One turn sends every row of this set to another row. A few are shown first. Where does it send the rows asked after them?
k_112: [-4 -7 -7 14 12 -5  4 -5  8 -5 -6 12 26 -4]
k_143: [  1 -10  22  -1  11  -5  -6 -15  15  -7  15   2  20 -21]
k_270: [  7   0   2   4  -3 -15  -9 -15  14  11  17  -4   9  -8]
k_674: [  0 -13  12  -2   0 -11  -7 -12  14   5   4  15  22 -35]
k_524: [ -9 -19 -13  11   7  -9  11 -16  -2  -8   5  13  24  -8]
k_433: [  1 -20 -12  17   9  -8   3  -4  -6  -6   8   0  18  -3]
k_915: [  4  -7  10  -4   7  -7  -9 -13   0 -17   9 -13  10 -16]
k_919: [ -1 -14   0  -5  -4 -28   3 -13   9  10 -10  18   8  -6]
k_564: [ 10 -11   5  -1  -1 -10 -16  -1   0   0   2  -7  11 -28]
k_424: [ -2 -22  -2  18  12  -6   6  -7   6   1  13  13  26  -8]
k_845: [ -5 -30   6  10  12 -26  -6  -6   6   4  -7   5  26 -13]
k_388: [ -4 -23   3 -23   0  -9  -3  -5  -6  -2  18   4  20 -19]
k_726: [  6 -16   6   1  -1 -25  -3  -5  12  16  -5  14   8  -5]
k_977: [ -5 -23   5 -23   1  -9  -2  -6  -4  -1  19   7  21 -20]
k_747: [ -1   4  -8  -4  -8 -18  -2 -26   7   1   9  -2   7  -8]
k_257: [ -4   1   2  -1  -4 -16   0 -26  19  10  14  10  16 -12]
k_118: [-3 -6 -9 13 11 -6  3 -5  5 -7 -7  9 23 -4]
k_837: [ -2 -23   5 -22   2  -9  -4  -4  -4   0  20   5  20 -19]
k_402: [ -4 -28  -1   8  10 -28  -7  -6  -2  -1 -11  -2  20 -10]
k_365: [ -8 -11   5 -24   2 -14   9 -19   2   0  13  -9  13  -9]
k_500: [ -5  -8  -5 -11  -6 -14  -4 -19  -2  -9  -6   5  14 -32]
k_621: [  0 -13  12 -18   6 -12   2 -10   6   7  19 -13  12  -8]
k_280: [  5 -14  -2  -3  -4 -27  -2  -7   3   9 -10   8   2  -3]
k_635: [-1 -8 -7 15 12 -5  1 -2  7 -4 -5  8 24 -3]
k_71: [ -7 -13  14 -20   6 -13   8 -17  11   8  18  -1  18 -11]
k_290: [-11 -28  -1   5   9 -28  -2 -13   2  -1 -13   7  24 -13]
k_723: [ -9  -7   9 -10   5  -9   2 -27   6 -19   5   4  17 -21]

k_500 moves to k_674
k_837 moves to k_388
And these:
k_118 moves to k_112
k_143 moves to k_915
k_280 moves to k_919
k_621 moves to k_365
k_257 moves to k_270
k_524 moves to k_424
k_290 moves to k_845

One turn sends every row of this set to another row. A few are shown first. Where does it send the rows asked after them?
k_326: [ 17  -5 -10  -6  -2  15  13 -16 -23  15  21  -7 -14  11  17  36  -1   3
 -11  -3 -20   5   8  17  10  12   9  16  10]
k_688: [ 13 -11  -3  -1  -6   4   4  -8   8  12  13   4 -23   6  22  12   9   6
  -8   3 -14  20  -5  26   1  12  -9   8   1]
k_418: [ 15 -16   2   5  -6   8  14  -4  12  11  10  -8 -10  15  12  30   5  12
  -8  -1 -12   2 -16  18  20  -1  31   8  11]
k_276: [  4  -3  -8   9   9  19   6 -13  -7  23  15  -4  -7  28  -1   2  20   9
   4  -3  -7  13 -11  13  29  10   4   1  13]
k_927: [ 16 -14   3  -1  -7  13  13   0   8   5  15  -7 -10  14  12  27   6  17
  -7   1 -18   1 -20  13  20   1  28   8  14]
k_307: [ -3 -18 -14  13  -1   8  11 -16  11  21   7   3 -13  17   3  14  31   5
  -2  -7 -30  19 -16   5  13  -9  -6  12 -10]
k_74: [ 10  -9  -4  -6  -8   3   4 -17   7   1  13   1 -20   4  23  12   4  13
  -9   5 -11   8  -6  27   2   7  -4  11   0]
k_792: [-11 -15  -8  10   2  19   5 -20 -18   0  10   5 -14  21  17  33  16  14
 -13  -3 -24   6  -5  -9  18 -14   7   2  -7]
k_626: [  7   6 -16 -11  -1   9   9  -2  -3  22   9 -11 -32   8  19  12  29   8
   5  -3 -17   3 -15  12   2 -13  12   8   7]
k_679: [ -1   7   4   2  13  10  10  -6  -1  14  26  -3 -31  23   7   2   5  23
  -1   3 -18  14   2   2  16   7  10   9   1]
k_743: [ -1  -3  -4   4   8  26  10   3  -5  28   7   1 -30  12  -4  28   1  25
  -6   6 -21  17   1  14  10  -3  18  24   4]
k_560: [ 10   2 -18  -6   1   6   9  -4  -1  18   9 -14 -29  12  22  13  29  17
   6   0 -19   4 -11  11  -3 -16  13   8   4]
k_220: [  4  12 -19  -9   5  13   6  -6  -3  24  11  -8 -30  10  18  13  29  11
  -1  -4 -14   1 -18   8   1 -11  14  10   2]
k_966: [-14  -2 -14  22   7   7   8 -14 -19  21  17  -3 -24  15   1  25  20   7
  -3   0   2   8 -13   7   4   5  -1  16 -10]
k_211: [ -7 -12 -12   2  10  18   1 -15 -19   5  12  -3  -6  22  12  36  13  14
 -10  -7 -27   0   1  -9  20 -12   7  10  -4]
k_440: [  5 -15 -13   8   8  30   1  -8   1   9   1  -2 -20  26   7  11   8  18
 -11  -3 -23  11  -9   9  16  23   4  13  13]
k_823: [ -3 -16 -15  19  -4  12  22  -2  -8   9  26  -9   0  21   5  30  -5  14
   2   5  -5  22  -6  -2  13  -1   6   9  -4]
k_990: [ -6 -11 -17  17 -10  10  21  -1  -8   6  22  -7  -3  21  13  28  -1  10
   5   2  -1  22   1  -3  13   1   9   8  -5]
k_803: [-16  -3 -14  19   7   0   9 -21 -18  21  16   6 -24  17   4  27  18   4
   0  -2  -4   6 -12   4   4   4   6  14 -10]
k_305: [  4   4 -19  -9  -4  10   6  -4  -1  22   7  -8 -33  12  19  15  30  10
   6  -1 -22   0 -13   8   0 -13  12  12  -2]
k_30: [-10 -12 -15   8   4  19   5 -16 -17  -4  13   4  -9  19  12  39  14  13
  -7  -9 -22   3  -1  -7  19 -15   9   3  -1]
k_426: [ 12  -9   2  -7  -7  12  12   3  10  13  14  -4  -8  14  14  25   8  20
  -4   1 -22   3 -21  12  18  -3  28   4  13]
k_550: [ 15 -13   0  -7  -7   1   6 -11   6   8  16   1 -21   6  24   8   5   8
  -7   4 -12  15  -5  22   0  10  -5   9   3]
k_383: [-11 -12 -16   6   9  20   2 -14 -18  -1  10  -1 -11  22  13  37  16  11
 -10  -5 -25   5  -3  -7  18 -15   5   7  -8]
k_767: [ -4 -17  -7  20 -10  10  21   4  -7   9  24  -8  -2  20   3  30  -5  17
   2   7  -7  19  -6   3  15   2   6   5   1]
k_356: [ -4 -20 -11  10   6   9   4 -10  14  22   5   4 -12  15   8  18  25   9
  -2  -9 -29  18 -12   6  18 -12 -10  10 -11]
k_620: [ 14 -11  -2  -5  -9   0   7 -14   6  12  11  -2 -24   7  25   7   8  12
 -10   8 -13  13  -9  23  -1   9  -4  11  -6]
k_736: [ 14  -9 -12  -2  -1  21  23 -22 -16  19  22  -7 -11   4  14  38  -2   3
  -3  -4 -21   3   9  15  14   2  12   9   6]
k_810: [  0 -17 -15   9  -6   7  12 -17   7  26   5   1 -16  15   8  14  25   8
  -1  -8 -30  22 -16  12  18 -14 -10  19  -6]
k_827: [ 13 -12 -11  -1   0  16  15 -16 -22  17  23  -8 -17   8  14  40  -7   4
  -7  -3 -20   3   7  15  15   7  12  15   8]
k_664: [ 16  -8  -9  -5  -3  14  18 -16 -19  19  19  -8 -15   6  19  40  -6   7
  -5  -5 -15   1   6  19  15   2  11  14   7]
k_169: [  0 -17  -9   6   3   8   8 -14  12  23   4   4 -11  15   7  14  31   4
  -1  -7 -27  20 -17  10  16 -11  -8  14  -7]
k_931: [ 19 -16   1  -2  -9  15  13  -1  11   8  11  -9 -10  13  16  29  12  20
  -6   0 -17   2 -20  19  19  -1  24   7   8]
k_376: [ 14   0 -15  -3  16  16   9 -15  -3  21  10 -10 -13  25   4  19   5  21
  -4  14 -15  25   5   5  25   8  -4   7  -2]
k_813: [  2 -15 -12  19  -5   7  24  -5  -9   6  25  -9   3  18  10  29  -5  15
   0   0  -2  22  -3   3  14  -1   7   5   0]
k_234: [ -2  -9 -16   5   1  34  -4   3 -13  13  -4   0  -9  19   3  19  13  21
  -6   7  -3  17  -7  15  12  -5   7   4  12]
k_38: [-12  -7 -12  17   7   3   9 -20 -17  22  13   5 -23  16   7  28  28  10
   6   0  -6   6 -17   8   7   8   8  19 -10]
k_117: [ -4 -11  -6   5   3  28   1   7 -11  18  10   6 -22  16   7   7  13   9
   1 -14 -25  15   9  15   9  -7   8  15  14]
k_580: [-16  -4 -12  16  10   3   6 -18 -16  23  13   3 -26  17   4  27  22   7
   0   2   0   9 -18   9   3   4   3  13 -11]
k_322: [ -1  -1  10  -1  17  10  -3  -9 -14  21  14  11 -18  16   2  22  13  16
  -6   5 -12  17  11  18  21  -9   9  10  -3]

k_356 moves to k_767
k_322 moves to k_743
And these:
k_169 moves to k_823
k_664 moves to k_305
k_990 moves to k_74

